(in the rows, 128 means zero)
Each path below is one point turned by a fixed rotation once a step. After each direction that follows a path, write how fast that rotation turns it, in deg/step (0 if it stays still).
Each turn is a multiple of 5 degrees from 10 to 175, or 0.
Each row of a path follows its step; steps can be skipped.
path 1
step 0: [138 135 128 128 126 127 127 121 129 128 128 124 126 132 131 142 120 139
 140 125 129 125 116 137 135 134 132 124 131 136 124 130]
step 1: [131 121 131 121 126 132 113 132 124 131 126 135 134 127 137 130 120 124
 129 128 125 120 122 134 133 131 133 133 136 124 134 114]
step 2: [122 123 126 135 127 132 127 124 124 134 125 120 133 135 132 132 126 134
 133 132 132 129 122 134 110 130 141 123 127 128 135 122]
step 3: [127 129 130 125 132 129 128 118 132 127 134 121 125 138 138 130 120 125
 131 124 124 117 118 133 124 141 123 128 135 132 118 127]
step 4: [127 131 135 131 125 119 119 129 130 132 128 130 136 131 131 140 118 135
 130 122 133 128 120 128 138 138 131 127 127 129 137 117]
step 5: [140 120 126 127 120 132 119 118 123 135 123 126 130 123 137 130 123 130
 131 135 127 128 121 142 123 129 137 125 129 126 127 126]
step 6: [129 129 127 129 136 139 130 133 127 129 128 126 131 142 129 130 120 127
 134 127 120 119 119 129 118 136 136 131 132 129 130 115]
step 7: [113 131 129 126 123 123 124 119 128 123 136 122 134 133 138 137 124 132
 131 125 137 124 119 136 127 132 131 126 136 131 131 127]
step 8: [134 119 131 129 129 120 115 124 132 145 121 128 127 131 139 132 122 131
 130 125 129 123 124 130 126 140 125 130 126 126 125 123]
step 9: [138 130 133 135 126 136 127 123 121 125 126 122 132 131 125 129 118 131
 133 127 123 131 120 136 129 137 138 118 129 133 133 118]
Speeds:
[129 129 127 131 132 131 131 125 130 130 127 124 127 129 127 125 128 126
 128 130 130 128 129 130 130 127 129 129 128 130 127 125]
110
path 2
step 0: [124 123 127 125 120 135 121 129 129 132 129 127 128 125 134 131 132 126
 118 122 122 134 119 128 128 124 139 128 132 126 124 113]
step 1: [132 121 127 117 128 134 130 133 122 123 136 126 128 126 133 132 129 123
 117 123 119 131 122 123 126 129 141 121 127 130 127 122]
step 2: [129 124 124 124 123 133 125 130 126 128 133 125 121 127 128 128 128 125
 122 111 120 135 127 132 129 138 137 115 134 128 127 128]
step 3: [119 119 124 124 125 125 121 133 121 132 127 121 130 128 135 129 124 119
 121 124 119 131 126 135 124 141 134 122 129 131 125 127]
step 4: [127 117 133 128 125 123 125 142 123 126 131 124 126 130 126 120 126 125
 122 129 121 132 122 133 135 138 136 122 133 134 130 125]
step 5: [123 111 119 131 130 125 133 132 128 128 131 124 125 128 127 120 127 123
 131 127 125 128 125 130 128 134 142 123 136 134 132 134]
step 6: [119 113 121 137 131 125 121 134 134 135 124 121 124 132 124 124 126 127
 126 127 125 131 119 131 129 126 138 124 132 124 127 125]
step 7: [123 111 124 129 128 125 130 135 132 128 128 123 131 123 125 126 130 121
 127 136 119 133 118 121 131 121 134 124 128 129 123 122]
step 8: [132 115 123 131 128 130 133 135 136 126 133 127 124 121 124 125 128 132
 125 124 120 136 124 119 125 124 136 124 138 121 124 125]
step 9: [123 124 114 122 127 131 128 129 139 128 127 122 130 122 131 130 129 125
 125 123 120 136 120 125 121 131 134 128 135 120 124 121]
Speeds:
[128 128 131 130 130 127 127 127 123 127 128 128 129 130 129 125 129 125
 130 124 128 126 126 130 128 132 128 127 127 129 127 129]
35
[128 128 129 128 131 129 128 125 129 127 130 132 128 127 128 129 130 126
 127 125 126 129 126 125 126 123 127 127 128 125 125 125]
45
